Every row has a hidden score. How much higher is the second row's score than the first row's in each pair? 15 means about the same, 30 much higher and 0 much lower. The score is a weighted sum of the row's numbers plus the product of two more (or one squared), each taken from its middle value.
[-51 -70 -76 -80 -87 -79 -51 -47 -36 -50]
[-21 -19 -34 -29 -17 -28 -24 -11 -19 -25] -> 12
[-7  0  8 17 25 19 23  8 -3  1]
[-44 -37 -31 -26   4  -5 -21  -8 -23 -31] -> 21
[24 28 20 27 20 13 15 11 19 20]
[-54 -40 -31 -42 -38 -50 -29 -43 -58 -44] -> 15
[-14 -16 -24  -9  -7 -20  -4 -13  -2  -2]
[-39 -39 -32 -33 -25 -29 -33 -22 -32 -37] -> 15
[25 27 38 33 18 -9  0 -5  1 10]
[-37 -43 -41 -57 -49 -55 -68 -58 -54 -43] -> 9
[-39 -30 -27 -32 -20 -35 -48 -49 -65 -55]
[-58 -49 -49 -37  -1 -18 -32 -14 -43 -49] -> 21
[  4  -9   2  -2 -19  -3   2 -14  -6  -1]
[30 23 12 22 22 26 34 31 39 35] -> 13
[-10  -7  -4  -2   2  -7  -8 -25 -23  -9]
[-51 -40 -42 -41 -32 -17 -25 -26 -27 -56] -> 19
[ 4  7 12 15 14 15 12  1  7 15]
[19 10  5 -5 -4  5  4 16 19 15] -> 14
[17 17 23 11 27 23 19 34 25 23]
[13 32 26 32 53 21 24 28  3  7] -> 11
[88 76 79 82 67 71 29 64 79 86]
[ 60  69  59  63  66  61 104  62  53  70] -> 15
[-10  -6  -7  -7 -11 -17 -37 -38 -30 -21]
[-21 -12  -1 -15  -8  -8 -10   6   3  -9] -> 17
[-56 -52 -50 -53 -43 -51 -49 -52 -76 -78]
[  2   8   9  13  -3   0  -2 -13  10   7] -> 18
[ -5 -14 -17 -14 -30 -11   3   0   6  -9]
[ 7 18 28 39 31 39 32 19 20  5] -> 15
[-24 -36 -35 -44 -60 -46 -29 -40 -36 -34]
[31 18 36 25  9 13  3 15 22 14] -> 16
[-29 -19 -26 -39 -40 -36 -31 -28 -27 -28]
[ -7   2   4   6   8   8   3 -17 -20 -16] -> 18
[10  2 -6  4 -5 16 40 14 24 16]
[23 18 27 27 12 26 33 21 28 29] -> 17
[11 16 22 25 22 20 20 20 10  7]
[34 25 15 17 27 33 20 31 36 38] -> 17
[ -9  -7 -13   6  23  19  13  15  -1   2]
[23 31 22 14 56 42 19 61 30 42] -> 21
[-17 -24 -13 -13  -4  13   3  14   8 -10]
[ 11  -1  -2 -15  -4   8  -1  21  26  20] -> 14
[ -6   2   3   1   3  -4 -16  -8  -4 -17]
[ -4  17  21  17   5   7   6 -23  -6  -5] -> 17
[-20 -28 -26 -30 -48 -39 -36 -48 -23 -17]
[47 46 46 43 49 33 85 66 53 55] -> 18
[-4 -5  1 -3  2  8  8  5 -5 -4]
[-10  -5 -14   4 -20   4  20   7  11 -13] -> 14
[23  9 26 21  3 20 27 14 12 12]
[38 35 25 36 20 21 18 20 26 23] -> 12
[-33 -32 -33 -26 -26 -41 -39 -45 -43 -44]
[  2  18  12  -3  -3 -24  -9   1  -3   6] -> 20
[ -7 -14 -12 -11  -6 -13 -19   0  -6  -9]
[-38 -48 -56 -55 -54 -48 -44 -38 -36 -31] -> 15
[-16 -17 -16 -19 -29  -5  -4 -23  -7 -15]
[-54 -55 -51 -56 -60 -67 -63 -57 -69 -52] -> 13
[-32 -34 -41 -45 -30 -32 -38 -24 -36 -38]
[-11 -13 -14  -7 -37 -27 -11 -28 -20 -20] -> 21
[19 29 18 14 23 14 16 23 15 19]
[ 5  5  4  3  5 11 23 14 11 14] -> 17
[-65 -62 -55 -49 -43 -55 -60 -68 -71 -68]
[13 13 14  4  3 -9 -6 -1  4 16] -> 18
[ -5  -1   1  -5  -3  -1 -11 -13 -11  -6]
[-23 -17 -28 -37 -30 -26 -30 -15 -27 -26] -> 13
[ 9 22 11 22 34 20 13  8 14 12]
[-42 -51 -51 -38 -32 -31 -30 -30 -32 -35] -> 13
[30 46 32 38 92 45 36 72 32 29]
[-60 -55 -62 -74 -58 -66 -55 -68 -63 -56] -> 12
[11  2  5  5 10 19  3 10  8 10]
[17 14 28 32 15 16 -2  6  2 -1] -> 14
[27  9 16 32 18 30 41 28 25 31]
[23 33 31 38 99 54 36 69 11  9] -> 23
[-20 -30 -25 -23   0   1  -9  20  -7 -19]
[ 36  29  18  21  -7   5  -8 -10   4  -2] -> 13
[27 30 22 19 22 16 16 27 40 34]
[19  6  5  2  6  9 24 19 35 37] -> 17
[ -3 -15 -19 -22 -34 -19  -4  -9   2   7]
[43 59 52 59 48 33 71 59 51 60] -> 22
[-70 -68 -60 -67 -51 -68 -60 -55 -50 -61]
[ -6  -8  -6  -4  -5  -3   0   0 -11  -8] -> 16
[61 56 66 67 49 43 42 31 44 56]
[ 39  34  30  24  -9  11  29 -11  25  31] -> 15
[36 33 23 39 23 40 33  7 37 28]
[ 4 16 19 31 50 22 25 39 18 12] -> 12
[-17 -30 -19 -29 -11  -9 -30  -3 -17 -23]
[24 27 30 37 46 33 65 29 38 25] -> 14
[-62 -59 -78 -56 -38 -48 -23 -34 -33 -49]
[-37 -32 -38 -46 -46 -33 -50 -29 -24 -34] -> 17
[41 38 48 33 13 24 21 24 27 28]
[67 61 62 51 36 70 46 50 62 46] -> 14
[ 28  16   8   9 -17   1  27  12  42  32]
[ -8  -3  -6   1  -3 -11 -11 -29 -14 -10] -> 8
[19 30 29 14 13  2 -9  4  2 13]
[14  5  7  4  1  8 -8  6 19 15] -> 16
[34 33 28 29 78 41 36 73 30 33]
[26 34 30 27 11 10 28 39 49 42] -> 20
[  2  -5  -3 -10 -23 -17   0 -11  -4  13]
[42 34 41 37 36 39 29 32 37 52] -> 13
[-23 -11   4  15  30   8  16   8  -6  -8]
[76 84 69 59 47 52 59 42 79 77] -> 18
[ 18  -5 -11  10   3  20  23  16  21  12]
[-58 -59 -51 -42 -44 -61 -49 -47 -41 -43] -> 14
[11 23 17 25 14 -2 10 -1 12 12]
[25 24 19 19 18 19 17 15 16 15] -> 14
[ -8  -9  -5   5   3 -12 -15   3  -4  -6]
[ 5 14 17 14 35 37 22 35 17 11] -> 21
[18 27 31 43 48 41 58 33 21 24]
[  7   7  15  15 -16   1  12  -4   8   7] -> 21
[-82 -73 -79 -82 -65 -64 -43 -47 -56 -67]
[  3  16  11  -1 -16 -19 -13 -11 -10  -9] -> 16
[-53 -37 -20 -13  52  11 -23  20 -38 -54]
[ -4 -12 -13  -9   9  19   9  11   5   2] -> 1
[-31 -41 -47 -45 -50 -42 -40 -37 -38 -41]
[  9  12   5   2  -7 -15 -15  -1  11   8] -> 17
[ 6 16  4 18  6  6 27 11 27 17]
[12  1  1 16 16 20 11 25  9  0] -> 13
[-31 -22 -26 -35 -19 -21 -27 -29 -24 -23]
[-31 -31 -31 -28 -29 -31 -17 -33 -39 -26] -> 11
[16 17 11 10 -7  7  8 -2 13 19]
[-22 -17 -12 -15  -8  -9 -23 -19 -15 -24] -> 14
[-60 -60 -50 -59 -38 -55 -43 -49 -64 -58]
[17  6  1 17  4  8  3  9 31 21] -> 15
[-54 -46 -44 -46 -23 -33 -44 -26 -55 -55]
[  3  -7  -5  -1 -11   2  16  -5   4  10] -> 17
[22 22 20 19 17 22 15 25 36 42]
[-13 -11  -5 -12  -6 -14 -11  -6 -27 -20] -> 12
[10 20 14 10 -4 -3 10  1  5  6]
[ 2  8 35 49 46 34 40 23  6  6] -> 15
[-21  -6   5   2  -5  -8  11  -9 -12 -12]
[-34 -18 -17 -16 -20 -38 -24 -36 -45 -37] -> 13
[ 11  11  14  -4  27  16 -20  43  21  29]
[ -3  -9  14  21   8   6  -3  -9 -13 -15] -> 13
[ 3  1 16 11 -6 10  9 10 20  9]
[-39 -43 -35 -44 -25 -26 -45 -26 -28 -34] -> 16
[-47 -46 -38 -27 -21 -28 -30 -31 -42 -51]
[22 22 11  9 -8  1 30 22 30 26] -> 22
